Each row has a name. Each question is about the rows just above it.

Columns, left to right: U T Q H M
|   0 |  18 | -11 |  -4 |   0 | : Lezuf
| -2 |  0 | 14 |  0 | 52 | : Geke
|   8 | -22 |  19 | -46 |  34 | : puli
| -35 |  -6 |  -2 |  14 |   3 | : gezi
|  -5 |   0 | -13 |  37 | -38 | : par
|   0 |   0 |  20 |   3 | -47 | : laneg
| 34 | 10 |  2 |  0 |  0 | : Pibaf
|   0 |  -2 |  20 |   3 | -47 | : kir
Which column holds this, read top down? |  0 |  0 | 10 | | T
Which column holds this, read top down? |  19 |  -2 | -13 |  20 | | Q
Which column holds this, read top down? |  14 |  19 |  -2 | -13 |  20 |   2 |  20 | | Q
Which column holds | -6 |  0 |  0 | 10 | -2 | top down? | T
Which column holds | -11 |  14 |  19 |  -2 | -13 |  20 |   2 | top down? | Q
Which column holds |  52 |  34 |   3 | -38 | -47 |   0 | -47 | top down? | M

Columns, left to right: S K J W N A E B
|  -9 | -14 | -11 |   3 |  13 |  13 |  16 | -24 |  fonav
|  9 | -1 | -9 |  7 | 23 | 25 |  9 |  2 |  fitod
|  -8 |  24 |   2 | -10 | -20 | -11 |   5 |  -9 |  ber
|  1 | -8 | -9 | -7 |  3 | 12 | -2 | -5 |  tez
| -28 |   8 | -46 |  -2 |  -7 |  26 |  26 |   5 |  pizak
|   8 | -15 |   6 |   2 |  -7 |  18 |  19 |   4 |  Tet
| -12 | -11 | -14 |  -5 |  14 |  18 |  16 | -10 |  zeg
|  1 | -8 | -9 | -2 |  3 | 12 | -2 | -5 |  big
Which column holds |  3 | -7 | -7 | 14 |  3 | top down? | N
|  5 | -2 | 26 | 19 | 16 | is in which column, read top down? | E
Which column holds this, read top down? |  9 | -8 |  1 | | S
Which column holds |  13 |  25 | -11 |  12 |  26 |  18 |  18 | top down? | A

Columns, left to right: F V Z R D G
|  13 | -27 |  12 |  12 |  -7 | -14 | = ror
|  -4 |  35 | -22 | -12 |   9 |  15 | = nim
|  22 |  20 |  26 | -16 |  43 |   9 | = Vize
|  -2 | -23 | -18 |  17 | -44 | -23 | = bor
|  -2 | -23 | -18 |  17 |  -6 | -23 | = Pifi
| 17 | 17 | is in which column, read top down? | R
Which column holds | 13 | -4 | top down? | F

Columns, left to right: futek zek mogi pim resid ton gifo fuv petak
|   6 |  30 |  25 |  38 | -19 |   5 | -18 |  20 |  27 | -> miro
|  29 |  -6 |  -4 | -19 |  26 | -41 |  11 |   1 | -28 | -> zesoz
| -14 |  -2 | -13 |   5 | -17 |  16 |   0 |   5 |   2 | -> Fada
Which column holds this, read top down? |  29 | -14 | | futek
|  38 | -19 | is in which column, read top down? | pim
Which column holds | -19 |  26 | top down? | resid
| -6 | -2 | is in which column, read top down? | zek
Which column holds | -41 |  16 | top down? | ton

Columns, left to right: P X C Y L
| -11 |  10 |  10 |   0 |   6 | : nosup
| -2 | 18 | 23 | -3 |  0 | : ravim
| -1 |  0 | 16 |  0 | -1 | : Zin
| -29 |  21 | -42 |  10 |  12 | : kap
| 12 | 29 | -2 | 12 | 15 | : Sopud
|  -8 |  26 | -18 |  22 | -16 | : Bepan
|  14 | -39 |  16 |  -6 |   1 | : povig
|  17 |  -8 | -24 |  16 | -19 | : mekab
| 31 | 26 |  3 | 18 | -1 | : vidib
|  11 | -19 | -12 | -11 | -10 | : gupi
|  14 | -39 |  46 |  -7 |   9 | : riv
Which column holds this, read top down? | 21 | 29 | 26 | | X
Which column holds | -19 |  -1 | top down? | L
|  -1 | -29 |  12 | is in which column, read top down? | P
Which column holds this, read top down? | 14 | 17 | 31 | 11 | | P
Which column holds |   0 |  -1 |  12 |  15 | -16 |   1 | -19 |  -1 | -10 |   9 | top down? | L
| -11 |  -2 |  -1 | -29 |  12 |  -8 |  14 |  17 |  31 | is in which column, read top down? | P

Columns, left to right: Radav topa Vulov segof dobo Zurar Kaza divod
| -29 | -39 |  -2 |  -7 |  -2 |   2 |  -1 | -41 |  mukab
| -29 | -39 |  -2 |  -7 |  -2 |   2 |  -1 |  41 |  Tas
| -29 | -39 |  -2 |  -7 |   6 |   2 |  -1 |  41 |  kelos
| -33 | -14 |  -8 | -10 |  31 |  -2 | -35 |  -7 |  zor
| -33 | -14 |  -8 | -10 |  31 |   2 |  12 |  -3 |  nabas
| -28 |  28 | -45 | -12 |  13 |   3 |   4 |  17 |  libef
Which column holds this, read top down? | -10 | -10 | | segof
| -41 |  41 |  41 | is in which column, read top down? | divod

Columns, left to right: roto nasi naz goko
|  -7 | -17 |  15 |  21 | -> Buf
|  26 | -16 |  -6 |  19 | -> Noram
| -34 |   6 |  28 |   0 | -> sunok
| -34 |   6 |  28 | -33 | -> Nila
|  -5 |  -2 | -22 |  -6 | -> Leput
|   8 | -11 |  34 | -16 | -> Nodod
| -19 | -22 |  -9 | -19 | -> Pomur
|  22 |  19 |  -4 | -19 | -> Doseg
Which column holds this, read top down? | -17 | -16 | | nasi
Which column holds this, read top down? | -11 | -22 | | nasi
| -17 | -16 |   6 |   6 |  -2 | -11 | is in which column, read top down? | nasi
Which column holds this, read top down? |  -2 | -11 | -22 | | nasi

